One turn moves each row of this set onto another row. After a few examples, where does it send each row asked below?
fofop: [-5,9,8,-2,-6,6,6,13,-10,5,4,21]
gelur: [-13,12,10,-8,-8,8,-9,-4,13,16,1,4]
Res: [7,5,22,-7,0,0,1,-2,9,6,21,13]
Sudad: [-14,9,12,-8,-10,4,-7,-6,11,18,-3,3]
baz: [8,0,8,-1,7,-1,8,2,-15,-22,-3,3]
buze: [2,-13,3,3,-6,7,12,8,-5,11,13,19]
Masat: [-8,-7,5,10,6,-5,10,7,-9,5,-18,6]
non: [10,-4,12,1,-6,-5,-5,-14,4,-7,-8,-19]
kas: [6,4,26,-4,1,3,1,-3,8,4,21,11]
vabe: [12,5,25,-9,9,-2,-3,-14,0,14,3,-2]
kinuf: [-18,-6,-5,10,-7,-1,-3,8,-1,11,-4,-3]
pas: [4,-10,-5,-15,-14,8,4,-9,4,-18,3,-1]
podot: [4,-8,-5,-14,-13,10,5,-12,5,-17,5,0]
Pefo: [6,-3,20,-2,15,-1,8,-8,-12,6,-17,-1]
vubat: [8,-1,6,1,3,-1,6,1,-15,-24,-5,3]
tezil: [-1,-18,4,-9,16,1,15,-7,-8,-13,2,5]
Letut: [0,-14,7,2,-3,3,16,8,-5,12,13,18]
tegi: [-9,-6,-9,-6,-16,8,-9,-4,2,0,-1,-13]
namo: [10,4,28,-7,10,-1,-4,-10,-2,13,3,-3]
rig: [-17,-5,-7,9,-7,-3,-3,8,-1,8,-4,-1]
paguf: [5,-5,10,-11,-7,5,10,0,9,-17,15,16]
zinip: [-8,-6,-14,-6,-14,5,-8,-5,3,0,2,-11]
Muzal: [6,-4,20,-3,13,-3,6,-6,-12,6,-19,-2]
pag: [5,-3,13,4,-17,4,-2,-4,14,20,5,-4]
zod: [-7,-4,9,-16,9,1,-4,-20,11,-4,-6,-12]
dek: [10,-2,14,0,-2,-4,-3,-14,7,-10,-5,-19]
fisu: [-9,-7,8,-12,7,-3,-5,-20,9,-5,-8,-12]
pifet: [11,5,26,-7,11,0,-4,-13,-1,12,4,-2]
gim: [-9,-7,8,11,7,-3,10,7,-10,6,-17,6]
Tuduz: [3,-4,14,5,-16,0,-2,-3,10,22,7,-4]
rir: [2,-10,-3,-15,-13,10,4,-9,6,-20,1,-2]
zosav: [7,-3,19,-1,14,-4,9,-11,-10,5,-17,-2]
fogog: [-8,-6,7,13,7,-3,11,5,-11,4,-15,7]
dor: [6,-3,10,-9,-9,6,10,-3,10,-15,15,17]
vumu: [-4,10,5,0,-6,7,4,13,-8,0,3,22]
nek: [-17,-5,-4,11,-7,1,-3,9,-4,10,-3,-1]
Miguf: [5,-4,12,-8,-7,8,12,-5,9,-15,15,16]
sila: [-8,-8,-11,-6,-14,4,-8,-4,2,-1,-1,-13]
suvo: [6,6,23,-5,0,1,0,-5,10,4,21,13]
muso: [-1,-20,0,-7,13,0,11,-6,-10,-14,2,7]

zinip moves to rig
Pefo moves to pifet
vumu moves to vubat
And these:
baz moves to dek
paguf moves to rir

One turn moves each row of this set onto another row. After a few examples, where does it send each row asked below?
Dama: [-17,1,-6,0,-19,-15,14,4,-10,0,2,26,-18,-3,2,-15,-2,4]
Repup: [-5,-9,-7,-5,-15,-12,21,4,-17,8,6,24,-20,-13,1,-14,0,11]
Bisu: [-6,-5,21,0,-19,-3,8,-1,-16,10,0,18,-34,-5,-4,-5,1,4]
Taser: [-6,-3,0,1,-13,-10,6,-19,-27,12,9,-3,8,2,-8,11,4,1]
gota: [16,12,21,-7,-20,-2,8,-2,2,1,6,10,-25,-5,-3,5,-4,-1]
Favuz: [7,6,4,22,-5,-5,-9,-5,-15,2,19,6,-2,-4,12,8,-2,1]
koson: [-9,1,12,-1,-7,-8,22,-3,-31,9,13,9,-16,3,-13,4,-20,0]
rudus: [-5,3,17,0,-4,-10,16,12,-25,9,10,5,-37,-4,11,-7,4,14]
bami: [-9,-2,9,1,-14,-6,9,-14,-14,14,14,-8,14,-6,4,9,5,-4]
dabuk: [1,4,-4,15,-4,-7,-5,-3,-14,4,25,-1,-1,-4,7,10,11,-10]
bom: [9,14,14,-4,0,-6,13,-6,-19,-2,26,18,-18,-5,1,-8,-8,9]
Vas: [-13,-10,-20,1,2,-11,9,8,-24,6,5,-15,-3,-8,3,-4,-2,7]
reda: [-26,0,-7,4,-11,-8,-10,4,-6,11,6,2,-1,-9,8,-6,0,18]
Nop: [0,13,-7,13,-11,-12,-4,7,-12,20,15,-5,6,-18,-5,0,-8,-4]
Zilu: [6,0,-2,-5,-8,-15,-16,10,5,14,7,-6,-8,-10,11,-11,15,6]
migu: [-3,-11,16,-19,-3,-10,11,-1,-16,4,5,9,-31,11,4,-6,3,10]
tor: [3,-2,-8,-4,-10,-11,-10,-5,-1,14,10,-1,11,-3,-9,0,-9,-8]
saf: [10,1,2,5,-19,-10,2,5,-8,19,-8,-17,-9,-25,-1,-8,-1,-2]
Reb: [2,-2,-10,-4,-5,-6,-16,-11,4,-5,2,-3,-10,-5,3,-9,-8,4]
gefu: [0,4,12,-2,-12,-7,33,16,-25,12,7,-3,-16,-8,-3,10,1,1]
Gom: [4,2,2,-4,-8,-16,10,16,4,11,12,8,-35,-11,16,-13,-9,3]
Numaf: [16,-3,9,0,-3,-11,1,-5,-12,22,20,-21,-10,-4,7,13,-3,-1]
tisom: [-10,-12,-5,-3,-15,-16,-5,12,-9,26,-4,-14,-7,-1,-1,2,3,-3]
deta: [9,-1,-9,-2,-9,-20,8,9,-8,8,8,12,-42,-2,9,-10,-9,7]
Feti: [23,3,17,-10,-5,-14,17,3,-20,12,14,3,-23,2,-8,-1,-6,-10]
levev: [-1,-6,5,-17,-20,-20,22,-1,-10,19,0,4,-26,-6,3,-11,-17,12]
zake: [4,6,8,3,-9,-15,-4,-7,-6,15,17,-21,-7,5,10,13,-6,-8]
diput: [-9,1,-1,-12,1,-3,14,0,-14,-11,17,11,-18,12,0,8,-5,11]
Pepa: [3,6,-13,-5,4,-18,0,7,-10,14,19,-14,9,-2,3,-2,-7,2]
numi: [-8,-8,-2,-25,-16,-20,23,3,-8,20,5,-2,-25,-4,-3,-10,-4,2]

gefu moves to Vas
Pepa moves to migu
And these:
numi moves to Taser
bom moves to Zilu
Repup moves to dabuk

One turn moves each row of this set onto another row. After a few examples, where does it send each row asked below?
zarat: [-7,-17,10,4,14,0,0,9,5,-8,-7,2,21,10,-14,-1]
toboz: [-8,12,-28,1,2,10,-3,3,4,-9,-14,13,6,-8,-15,27]
bovu: [-14,10,-17,9,-8,13,-4,-6,-8,-15,-10,9,9,25,-2,7]
Zed: [-15,-3,6,-14,7,-15,6,6,15,5,-6,14,18,-2,1,17]
gor: [-8,0,-30,-4,-7,9,15,-14,-13,5,-6,9,13,17,-2,11]
lelaz: [-16,-9,-7,-14,6,-5,-9,18,9,17,-8,10,13,9,8,14]
fituk: [7,-1,-14,-17,17,6,4,-2,-3,-6,-18,-4,9,-1,3,20]
moto: [4,-6,-11,-6,-1,1,0,-20,-11,-17,-11,12,13,12,-6,13]
Gal: [-12,6,-15,-4,3,-19,7,24,5,-4,-7,-1,27,5,-17,8]
Lup: [-20,-12,-2,-3,3,-5,-5,22,0,9,-9,6,7,24,-14,5]
nesa: [-12,10,-19,-12,7,-12,-4,20,-5,-5,-12,5,15,13,-24,8]
poz: [-7,5,-33,1,-6,9,-11,9,4,4,-13,8,10,-7,-8,23]
gup: [-17,9,2,-9,20,-4,13,5,5,-1,-10,19,9,7,-5,25]
doko: [-7,4,-8,-8,0,6,17,4,-8,20,-7,4,16,27,-14,6]
meb: [-7,0,-26,2,-11,2,-6,7,15,0,-8,7,18,-16,-6,20]
Nulob: [-19,-17,-29,11,-1,10,13,0,-1,3,-3,3,22,8,5,2]
tep: [-6,5,-21,2,-3,2,0,2,14,-12,-10,13,14,-17,-12,24]
bag: [-12,2,-22,-1,8,13,-9,-2,-8,1,-12,7,-2,6,17,3]
zamo: [-10,-10,-11,-10,23,5,7,0,4,-7,-19,-5,14,-13,0,10]
fode: [-16,1,-2,3,8,-3,12,19,0,2,-6,9,4,30,-16,15]
gudem: [-9,-3,-14,-3,-5,0,-6,-7,1,6,-10,3,10,-4,22,1]
Ral: [-15,-10,9,-4,-4,-17,1,12,1,10,-13,6,17,15,-14,7]
vike: [3,-12,-9,21,-14,13,0,10,-2,1,-4,11,12,1,-9,16]
kal: [-10,9,-14,-6,10,-14,3,22,4,-14,-7,4,19,9,-22,9]
Rinus: [1,1,-25,-24,6,10,11,1,5,4,-8,-3,8,6,5,15]
geg: [-8,-4,-8,10,-16,15,6,-3,-5,0,-5,21,5,-1,-23,10]
tetop: [-9,6,-7,1,1,-2,12,-13,7,-9,-6,7,11,-7,17,6]
gogud: [-16,-8,-24,-18,10,10,14,3,11,3,-8,-3,12,-7,2,4]
fil: [-11,3,9,1,2,-14,17,10,1,2,-9,8,15,19,-16,17]
poba: [-12,11,-15,4,13,11,9,-9,-1,-13,-9,11,-2,4,12,9]
Nadar: [-16,-12,-7,6,7,7,16,17,5,14,-1,-1,23,16,-7,-2]
fufak: [-7,-24,-10,11,6,2,-2,-6,1,-18,-8,5,22,0,1,3]
gopel: [-20,-3,-7,16,-16,0,0,-7,1,-8,-11,3,27,5,5,0]
fen: [-13,8,-20,-10,0,-16,1,22,-3,6,-11,-1,23,7,-18,7]
Vev: [4,0,9,-12,8,0,2,-4,-8,-1,-12,8,14,21,-21,7]
Tatun: [-16,2,-11,-8,20,4,-2,17,-1,11,-11,15,3,17,1,23]
taze: [3,-10,-6,9,-19,11,0,2,5,-6,2,17,9,3,-15,11]
pofur: [-22,0,-19,9,-18,9,-8,-3,-6,1,-11,4,16,18,3,-2]
gefe: [-7,-6,-12,20,-11,16,5,4,-10,7,-10,14,9,-1,-17,15]
tosel: [-13,7,-3,17,-7,3,4,-11,-2,-23,-10,7,20,13,0,10]

Gal moves to fen
meb moves to poz
And these:
lelaz moves to Tatun
fufak moves to Nulob
vike moves to gefe
bag moves to poba
zamo moves to gogud
doko moves to Vev
bovu moves to tosel
Ral moves to Lup

One turn moves each row of this set onto another row. After a few examples, where does it send each row asked below?
pif: [-27,1,-5,6,-2,6,2,-6,12,10,-9,22,1,-12,-8,1,9,-10,9,-1,-13,-18,-1,6,3]
Kun: [-13,19,-3,8,-6,-5,-14,-4,3,-14,0,21,24,2,-7,0,-4,12,17,-4,1,-15,10,-5,-5]
Rida: [-5,-1,-39,20,-9,-11,-10,4,4,0,6,16,9,-6,-1,2,-13,-8,19,-7,-13,4,10,9,3]
musus: [3,-7,13,-4,-8,12,-2,13,-6,1,2,8,18,-17,0,14,-7,9,11,-6,-13,-8,9,19,4]
zez: [-3,-1,-25,-13,-19,1,-3,14,12,10,4,-5,-2,-7,-8,4,-3,4,12,2,7,-13,-7,17,0]
geb: [-2,-6,5,11,-8,9,-17,-17,11,12,7,8,10,8,5,1,-5,16,6,-3,-13,0,-8,-9,16]
dadif: [-15,9,-6,-6,-19,-18,6,-6,9,-7,21,12,10,-12,19,-8,-7,1,10,-5,-5,-3,-9,12,14]
fili: [3,11,2,-21,-14,-8,-13,-17,13,-3,8,7,9,11,7,0,-12,-17,-1,-11,-10,-2,-2,8,-1]
Voko: [5,1,-15,8,4,-11,-11,-4,17,7,-4,-1,19,16,-6,10,-10,-6,12,-2,-24,14,-8,1,-3]
keziz: [-8,1,7,-2,0,13,-26,11,18,-12,0,6,25,10,9,7,-21,-1,12,1,-13,-6,-6,13,7]
bape: [-16,13,-6,4,-1,6,-1,-15,7,-1,-8,28,2,4,-8,7,0,-1,-2,-7,-15,-11,1,-4,14]
fenag: [-12,0,-3,15,-6,-3,0,13,11,13,11,-3,-9,-14,-3,12,-10,-13,-4,4,-7,3,-12,24,1]
Gesid: [-24,2,-10,5,-1,-4,-24,18,-3,6,2,5,4,0,19,9,-6,-13,1,10,-8,-15,9,12,2]
kef: [-7,4,-6,19,6,-18,-26,17,0,4,12,-2,11,-12,-13,8,-12,2,-3,-6,-8,-6,-11,4,-2]
miz: [-6,7,-13,6,16,10,-6,10,15,-15,3,15,8,-11,15,15,-8,-6,9,4,5,-6,-3,12,22]
ligil: [-9,0,11,21,-1,-10,-2,-8,12,-1,7,19,12,4,0,0,-7,0,13,3,-7,1,4,-22,13]
Gufuf: [-6,22,-9,6,-6,-5,-14,15,-3,5,-4,10,-2,16,15,14,-9,-15,-7,4,0,-11,2,11,13]
Zutu: [1,6,-38,20,-15,-11,-3,7,5,-1,1,17,7,-3,-4,4,-12,-10,16,-8,-7,6,4,8,4]
Dalil: [0,-9,-9,-11,-8,-14,0,-4,10,1,8,-3,-17,0,-3,2,-20,3,6,-12,1,-21,-2,0,0]
Ren: [-3,0,-16,1,-12,-17,-14,1,10,-5,0,16,1,-1,3,8,-30,16,23,16,-13,-12,-7,12,-2]
big: [1,1,-27,-15,-9,1,-20,-3,5,-1,15,1,5,7,-6,10,-12,20,3,-6,-4,-8,5,6,12]
tuvu: [-6,-6,3,-17,-15,-5,-10,-10,15,8,9,0,13,3,9,-4,2,-23,9,-4,-10,-6,-2,17,-9]
mufen: [-9,8,-5,-3,-17,-17,7,-9,7,-1,24,11,12,-4,21,-7,0,0,11,-4,-4,-3,-7,14,20]
Zet: [15,12,12,-6,-6,8,1,9,-6,2,-2,11,12,-12,-4,16,-16,5,10,-12,-7,-9,5,19,15]
lela: [2,-4,1,-10,0,-14,-1,8,12,17,9,22,16,-7,15,7,4,7,1,4,-11,14,7,5,1]
dagen: [2,-20,-9,-4,-9,-11,4,-6,7,7,11,-6,-8,13,0,5,-3,8,4,-8,-1,-16,2,1,3]
Galo: [11,3,6,-2,-1,-16,-9,10,1,-12,16,1,15,0,2,10,-15,10,13,-6,-12,6,19,9,20]
duz: [3,10,9,25,-13,-9,-2,3,9,4,-5,0,2,4,0,-1,4,-13,17,-3,8,-6,0,18,-13]
kabis: [4,10,-5,23,1,-16,-14,18,0,12,8,-3,11,1,-15,10,-3,-3,-4,-5,-1,-3,-16,7,5]
Makom: [-5,6,6,5,-14,6,-7,-1,22,17,-5,7,-7,-18,0,-7,-17,-2,17,-1,-2,-11,-22,2,4]
ris: [-8,-1,-12,8,11,12,-2,14,15,-15,3,14,12,-10,16,17,0,-3,7,8,3,-3,-4,10,17]
Tifid: [2,8,8,1,-1,13,-14,14,20,3,-4,4,19,11,4,5,-12,-14,20,2,-1,-11,-12,24,12]
gab: [10,-3,-15,10,-12,-14,-3,-1,7,10,0,13,5,14,2,10,-9,12,25,19,-6,-9,-7,19,8]
tula: [-6,5,-4,15,6,-4,-15,-4,3,2,22,3,-2,2,-2,19,-19,1,-13,-3,-16,8,-2,13,15]
sev: [-11,7,11,18,0,-12,3,0,17,7,2,15,2,-12,-3,-7,-10,-14,25,5,1,-10,-3,-12,8]
talu: [-10,-3,-2,-6,-2,-2,-9,14,14,1,-20,2,9,-17,-3,-1,17,-3,15,-5,-12,-11,1,8,-3]
rof: [-6,9,7,19,-1,-12,-26,-13,2,-15,6,7,8,3,3,1,-16,3,10,-11,-9,-7,15,5,-9]
Zinut: [-8,19,-4,11,-8,-4,-2,2,7,1,-4,16,20,-1,-10,-4,9,-1,27,2,11,-19,4,8,-4]
lekeg: [7,19,-5,-7,9,-6,-17,-4,7,-7,-16,11,9,4,-5,7,5,6,4,-16,-14,-7,4,-1,18]
pur: [6,17,0,-16,7,-18,-4,4,14,17,5,25,3,-18,10,4,-14,-4,7,-2,-5,5,2,9,6]
Nesaz: [-1,5,-16,2,6,-14,-12,2,21,9,-7,-2,10,-4,-9,3,-19,-17,23,-3,-21,3,-12,8,-10]
sifig: [6,2,8,-3,-10,-15,5,28,9,-3,5,-4,7,-17,0,4,-9,-7,22,1,-3,0,7,20,8]

Zinut moves to bape
mufen moves to Zutu
And these:
keziz moves to tuvu
Gufuf moves to pur
zez moves to tula
talu moves to geb
kabis moves to Zet

One turn moves each row of this set onto another row. After a few examples, where does it send each row asked below?
ridu: [-28,-4,7,12,-14,-12,2,-24,-3,16,3,-3,-7,0]
Gobe: [-19,-7,17,7,-20,-8,3,-18,2,8,-1,18,3,5]
Puzi: [-7,-14,0,-1,-20,9,10,3,2,-7,-1,13,10,2]
toter: [-13,-14,14,7,-24,-8,5,-18,-6,6,1,16,7,8]
Soke: [-20,17,-3,-2,-6,-10,4,9,-1,-4,-11,-18,-3,-7]
Fevu: [-14,-10,1,1,-22,13,6,1,5,-5,-12,11,6,2]
Zusi: [-15,15,-2,3,-14,-3,1,-1,11,-6,-8,-19,-5,-6]
pepon: [-29,5,11,6,-7,-15,2,-18,-6,22,-5,-3,-2,-5]
Funug: [-16,-5,9,-1,-6,-24,6,-13,-24,20,6,-3,14,-2]
Bim: [-6,-4,-7,4,-24,-14,4,-2,-14,-16,0,-24,10,2]
Bafu: [-17,-3,6,-4,-22,10,4,3,5,0,-20,11,11,-1]
Duteb: [-17,-3,0,5,-21,3,-3,-22,-19,4,12,-18,24,-5]
dofuf: [-9,3,-6,9,-25,-3,1,-7,7,-13,-2,-22,-1,-1]
zomom: [-19,12,-4,6,-15,-8,3,-1,8,-11,-4,-19,-6,-4]
purak: [-19,-2,-2,-1,-12,3,-2,-16,-30,9,1,-17,23,-5]
zik: [-15,18,-2,-6,-5,-7,4,9,-1,0,-13,-17,1,-8]
munir: [-5,9,-6,-10,-6,-11,6,11,-17,-2,-12,-18,10,-6]
Sis: [-12,-9,14,-4,-9,-13,8,-7,-18,11,-4,19,13,5]
gese: [-21,2,2,8,-18,6,-3,-23,-4,2,19,-15,14,-8]
mur: [-7,-2,7,-10,-20,-1,7,8,-2,-2,-7,11,27,-3]
vov: [-29,11,-1,0,3,10,1,-9,-13,13,4,-10,5,-11]
Sud: [-25,5,12,-1,-4,-21,4,-13,-16,23,-2,-2,9,-6]
ruka: [-26,10,1,6,-5,10,1,-16,-1,8,14,-11,5,-10]
gager: [-7,1,-7,-3,-15,-16,5,7,-23,-10,-6,-21,12,-1]
zifug: [-12,2,-5,9,-25,-10,2,-5,2,-16,1,-23,1,0]
zerus: [-21,0,19,1,-11,-8,5,-11,1,13,-5,20,3,1]
kon: [-24,4,-2,-4,-1,7,1,-9,-27,13,-3,-12,15,-8]
zon: [-10,-16,13,1,-18,-11,7,-13,-16,7,0,17,12,9]
kurev: [0,-6,-9,4,-25,-7,4,-4,-8,-15,-1,-23,8,3]
beru: [-14,11,-5,-7,-5,-15,6,11,-16,-5,-12,-18,6,-4]
Zudek: [-12,-13,5,6,-13,-20,8,-20,-21,13,14,-4,9,2]
reru: [-18,-14,4,13,-17,-14,5,-25,-10,12,12,-5,-1,3]
kefad: [-4,-10,3,-6,-20,1,10,6,-1,-5,1,11,21,0]
duni: [0,-3,-9,-5,-16,-11,6,5,-20,-8,-5,-21,13,0]
tam: [-14,1,7,-9,-21,2,3,5,1,1,-18,10,22,-3]
Kubos: [-18,-1,18,-4,-7,-11,7,-5,-10,15,-5,20,9,2]

toter moves to Gobe
Sud moves to Funug
Duteb moves to gese
And these:
zik moves to munir
Bafu moves to tam
Bim moves to zifug

